Each row is where one point has got to under a steady rotation. How many ticks took it there?
The counts run from 0 to 356.
[  0  28   1  46  19 -13  11  30 -11 -31  67 -44 -11  42  10 -17  -4 -27
 -29  14   7 -20 -24 -36   5  16 -53  18 -27  19 -45   9  24 -13  25 -13
 -17  -7  60   9  -6  36 -27 -18   5  34  -2   5   7] : 281
[-26 -12  47  -9  28 -20 -10  30  12  14   8  20  17  19 -60  -5  -2  23
  15   4 -12  50 -54 -11  21 -35   6 -14 -11  33  22  -6  18 -43  27 -46
  22  29 -16 -27  18  40 -10  56 -19 -38   5 -49  -5] : 261
[-25 -73  40 -19   8 -29  -1  -5  -5 -17  16  17  14 -18  12  13  23  51
  64 -10 -27  22  20   9  39 -13 -17 -41 -12 -30  23 -46  12 -53 -12 -12
   2  39  15  -9  27   8  -6  18 -49   2  20 -29   6] : 135
[  6  29 -31  35   8 -62  -7  25  -2  -7  -5 -11  20  25 -26  -5 -40 -30
 -46 -23  46 -40 -40 -50 -41 -27 -21 -26  -5  34 -18 -19  43 -10  18  -4
  24 -20 -13  -1 -44 -12 -21   6   0   0  -4 -12  -6] : 251
[ -8   9  15 -21  23  13 -15  16 -32  32 -42  24 -23 -20 -35 -57   8 -31
 -23 -27  20 -23 -56 -31 -19 -28  40   8   1  33   7  -9 -20  34  34  -9
   2  12 -13 -32 -45  -9 -25  -4   5  15 -21  26 -53] : 46
[-17  -1   3 -31  25  -6 -23  16  -7 -25 -20 -22 -49  16   4 -14 -11   6
 -27 -35 -17 -15 -29 -30  13  28  18  26  47  20   4 -59  -2 -11  43 -17
  -4  39  -7 -33   1 -16 -48 -50  -3 -26 -14  65 -34] : 239
[  6  -1  11   7   6  31  25  34   7  73  41  26 -44  -1 -33 -30  25  -4
   9  -4  45 -16 -19  -3  21 -19   7  15 -94   4 -14  17  -5  22   1 -16
 -13  30  30  18  -8  15 -35   6  -5  -4  -9 -34 -31] : 77
[ 28   3  23 -11  37 -51 -25  15  -9  -6 -24 -32  -4  20  16 -24  37  15
  37  10 -43  52  41   2  63  12  -3   0  -2   7  36  31 -21 -29  -8 -11
  17   1   0 -32  62  45  -9   7  -6  32 -15 -51 -22] : 63
[-13  29   9  43 -27  17 -49   8  34  14  27 -20  -4 -14  -6  -6  37  13
   6 -23  17 -13  26  22  30  36  51  33  24  -7   5  31 -72  35  -5   3
 -23  -9   0 -12  29  35  30  38  47  -7 -15  15 -18] : 90
[-17 -28 -13  35  -7 -17  18 -19   6 -26  18 -40  -7  45  17  65 -35 -14
 -33 -19  31 -28  49   9 -23  15  -4 -37  35 -13   1  15   5   1 -15   1
  -9 -60  19  -4   6 -21   9 -48  14  38  -7  35   0] : 30
[-17 -26 -48  47 -29 -23  27 -22  26 -32  22 -23 -18  36  38  35 -50   9
  13   4  24 -59  32   4 -20  -2 -20   0  16 -45  -7   9  28   6 -31  21
  28 -24  35  29   5 -33  -2 -33   2  -3 -13   0  17] : 153
[-20  37  24  27  21 -31  -3  -1  19 -78  33 -62  -5  24 -23 -29 -17 -35
 -37  14 -17 -43 -39 -20 -17 -29  12  -5   2  55  -5  36  -4 -11   4 -19
  11 -28  35 -22  -8  20   0  17   7  14 -10 -36   2] : 58
[-71  13  47  -4  13   3   3 -23  29 -68  20 -36 -24  -6 -21 -15 -11  -9
   2  16 -15 -69  -6  13   5 -15  43  24  41 -26  20  18 -31  -7  21 -15
   5  30  28 -39 -33  -4  16  15 -11  17  -7 -14   7] : 336
[-17 -29  -4  53 -32  33 -18 -17   3  28  -3  -3   5  18  11  45 -62  23
   1  -9  20  -8  -3  -2 -43 -30 -33  -9  48   4  -9  46   7  58  16   8
  41 -58  27  21 -12 -38  40  10  -4   8  -3   0  21] : 223
[ 47  -7 -34  58 -44 -22 -36  -1   9  25  -2  -5  49   2   4   7 -39 -16
  -3 -25  27   9 -40 -27 -35  -3 -63  14  25  51 -24 -29  24  31  26   1
 -10  -2 -22  36 -17   9 -20  26  -6 -19  10  32 -12] : 97
[-40 -45  18 -16   2 -23  12  22  34 -19  30  -7  -4 -20 -30  -7 -12  12
  -7  -9  -9 -27 -30 -23   6 -29  -1 -32 -32 -37   5 -59  52 -48  18 -51
  12  72   4  -3 -26   2 -43  -4 -33  -5   7 -20   5] : 332
[ 22 -30  21 -54  16   1  21  11  -3   7 -38   8  67  11  33  -6 -45  -6
  28 -14  32 -14  13 -35  14   4 -47  13  61 -23 -17  20  43  19  -8  12
 -10  10 -22 -21 -14  -4  -5 -39 -45  20 -11  28 -13] : 196
[-17 -15 -13  48  45 -41   3  19 -41 -24  51 -42 -15  54  42  -1  43  19
   3  26  36   0 -11   2   4  15   3  12  -9   7 -47   0   6  11  26  -6
  -7   7  49  11  12   9 -42 -59  23  16  11  14 -22] : 157
[ 33  20  19 -40  14 -24  -1  -7  38   4 -27  -8  61 -15   0  11 -64 -37
  36  40   3  19  23 -24  28  -9 -40  35  51  -3  16  40  13  22  -9  26
   5 -26 -29  -2  -6 -13  45  20 -32 -33  -8  -1   6] : 194
[ 40   7 -32   8 -11 -23   6   4 -11  24  -1  25   1  -3  -9 -37   2  -6
  33 -17  15 -14   0 -26  18  -2  27 -19 -57 -15  33 -59  69 -40 -40   4
  20   3 -36  -1 -20   6 -49  -6  35 -56  27   8 -27] : 177
[ -2  -7 -26  30 -63  -9 -55  10  48  21 -26  -3  23 -10  -4 -25  -7  35
  11 -33  14 -41 -17   3  -9 -30 -15   3   3 -30   3  33 -13  35   2   4
  60  19   0  20  17  10  21  47 -19 -13 -30 -61  17] : 345
[  0  10 -13  57 -17 -10  -9  -6  42   4  30 -55 -13  29 -20  56 -56 -17
 -52   7  30 -48   4 -26  -6 -12   1 -30   9  15  -3  22   5  33  17   6
  21 -32  -8  11 -43 -34 -14  -2  37 -42  -7  22  -2] : 28
[ 18  33  12 -17   5 -23 -33   4 -19 -51 -30 -31 -38 -22  39 -47  31  -7
  29 -31 -36 -35  35   4  24  39  27  16  24 -10  37 -10 -32 -32  -5  23
  -4  15  21 -48  22   9   8 -20 -29  55  -6 -34  -5] : 339
[-49   5  24  -6  -6  -9   0  -1  39 -65  25 -28 -22 -12 -35   2 -34 -37
 -19  12 -34 -18 -39  -3 -33 -27   9   9 -10  -3  14 -30  22 -38  46 -37
  20  43  32  -7 -25  -5   9   4 -35   7  17 -47  41] : 334
[-24  -7  18  -7  11 -40  11   6  15 -50  -5 -30   4  23  11 -18  25  -6
   3 -21 -24  -6  40  21   7  14  -7 -23  27  -5   4  39 -29 -28 -48  -2
 -10 -38  44 -29  60  45  30  -5  -9  58 -19 -27 -18] : 61
[ 11  -2 -47  34 -48  10 -19  11  25  43   5   1 -25  -1   3 -30   4   7
  13   1 -13  -1 -13  -2 -33 -33 -19   9 -71 -16 -13  -2  21  38   4   2
  70  14  45  48  10  -1   3 -10  11 -23  -5 -36  27] : 149
[ -1  -9   9  -6 -18   9 -26  17  55  25 -30  -5  19  11 -28  10 -53  12
 -14 -15  10  22 -32   2   6 -22 -36  35  41  22  -5  36  -3  28  16 -23
  37  37 -14  15  24  21  16  36 -56 -13 -28 -60  21] : 68
[ 52  -4 -11  20 -12  25  -6  -3 -39  68  12  33 -34 -25  -3 -14  20  -9
  35 -28  11 -14   7 -17  17  19  11 -11 -67   8  27 -44   8   2   3   8
 -24  10 -16   5 -27  -1 -57  -4  19  -8  22  43 -54] : 300
[-12   1 -23  18 -54  15  35  16  44  28  55  27 -42 -11 -37   5 -18 -25
  -3  -4  23 -22  15  19   3   0   0   2 -85 -24   2 -24  -2 -16 -28  -5
 -19   7  32  35  14  11  15  21 -24  -9  -8 -43  19] : 79
[-49 -10  -1 -18  24 -10  20  -7  -5 -39  -5  -9 -49  18   9  33 -46 -18
  29  29 -43  32   7 -11  -1  14 -14  32  40 -19  30 -57   2 -41  23 -11
   3  -6   4 -28  13 -37  -2 -33  -2 -23   1  79 -19] : 237
[-17  11   2   8  17  22  -7   7 -19  30 -15  27  -4  10 -14  -7  -4 -13
   1  -7  45   3 -71  -4 -31 -14  33  78  54  40   1 -20   4  28  52  -3
  -2  32 -20  -7 -26 -13 -18  -9   0 -31   5  23 -32] : 169
[ 25  11   0   5   4  13 -76  19 -26  35 -21   0 -18 -10  54 -10  34  51
  39 -23 -30  30  36 -13  54  18  -2  -1   0 -26  31  19 -15   4  29  26
  37  11  -4 -23  22  16   9  22  12  10   6  -5   9] : 217
[-23  -2  11 -27   9 -40 -10  -2  11  -6 -37   5   5  -7 -31  38 -55  -9
  18  -2   7  -3   9  -7  20   4   0  12  73   5  56 -37 -20 -22  16   6
  -2   3 -57 -28 -10 -42  11  24 -33 -18 -17  46 -33] : 41
[ 35  27  18 -30 -16 -41 -57  37  56   2  -3 -14  50 -20 -14 -27  35   7
 -26 -28  -2  53 -17 -24  24  -2   8 -10  -5  28 -12  -3   9  14  -5   0
   1   6 -20  -3  41  43  19  26  -7 -47  -8 -25   9] : 190
[ 19 -28  -6 -26  16  19  52   5 -24  32 -18  15 -17  23  27 -18 -29  -1
  35 -26  40 -37  15   8  22  14 -34  43  24 -16  -2  28  -1  17 -18   7
 -25  18   7  -6   6  -1 -35 -43 -50  56 -26 -13 -40] : 73
[-26 -29  28  -7  -1 -27 -42  30  45  32   7  -6 -13   0 -46  57  19  18
 -41 -37   3  60 -13  12   8 -17  39 -25 -12  29  29 -36 -15  -7  38 -30
   8  13 -30  -5  30   2  25  22   0 -20   1 -29   3] : 37
[ -8 -52  25  36  20  11  23  16  -9  32  53  -6 -17  17 -16  -9  45  13
   8  14  34  -2 -36  30   6 -35   9   5 -48  51 -32  34  -4  48   1 -15
 -13   1  54  15   8  24 -24 -17   3  11   8 -49 -28] : 354
[-15 -31  26 -21  23  -9  15   4  12  22 -13 -10  19 -12 -35 -15   6 -59
 -22   7  44 -23 -41 -11 -42 -50   1 -19  -6  19 -23  17 -15  69  -4 -13
 -13  -7  14  10 -48 -15   8 -33 -21  49 -19   9 -36] : 324
[  6  23  19 -15  19  -5 -46  13 -32 -19 -40 -25 -28  -7  42 -60  50  19
  36 -27 -33 -17  18   2  39  15  23  20  20 -25  28  13 -25 -19  24   2
  24  44  11 -30  21  11  -7  -5 -12  47   0 -34  -2] : 340
[-33 -30   9 -40  10 -17  -4  -6  -3  -1 -59  14   9  -1   2  21 -53  10
  15 -36   2   3  -5 -13   1   9  -4  15  80 -26  43 -36 -11 -27  24  -8
  -3  24 -44 -28 -11 -32  -5  -8 -38   8 -14  49 -38] : 42
[-60 -33  32 -16 -15  15 -20   7  29 -39  21  -8  -1 -17 -31 -22 -20  35
  33  15 -18 -21 -66  -9   5 -34 -20  37  37  14 -15 -14  -8  17  29 -27
   9  54  35 -16  -8  -9  -4  36 -40 -32 -11   1   1] : 139
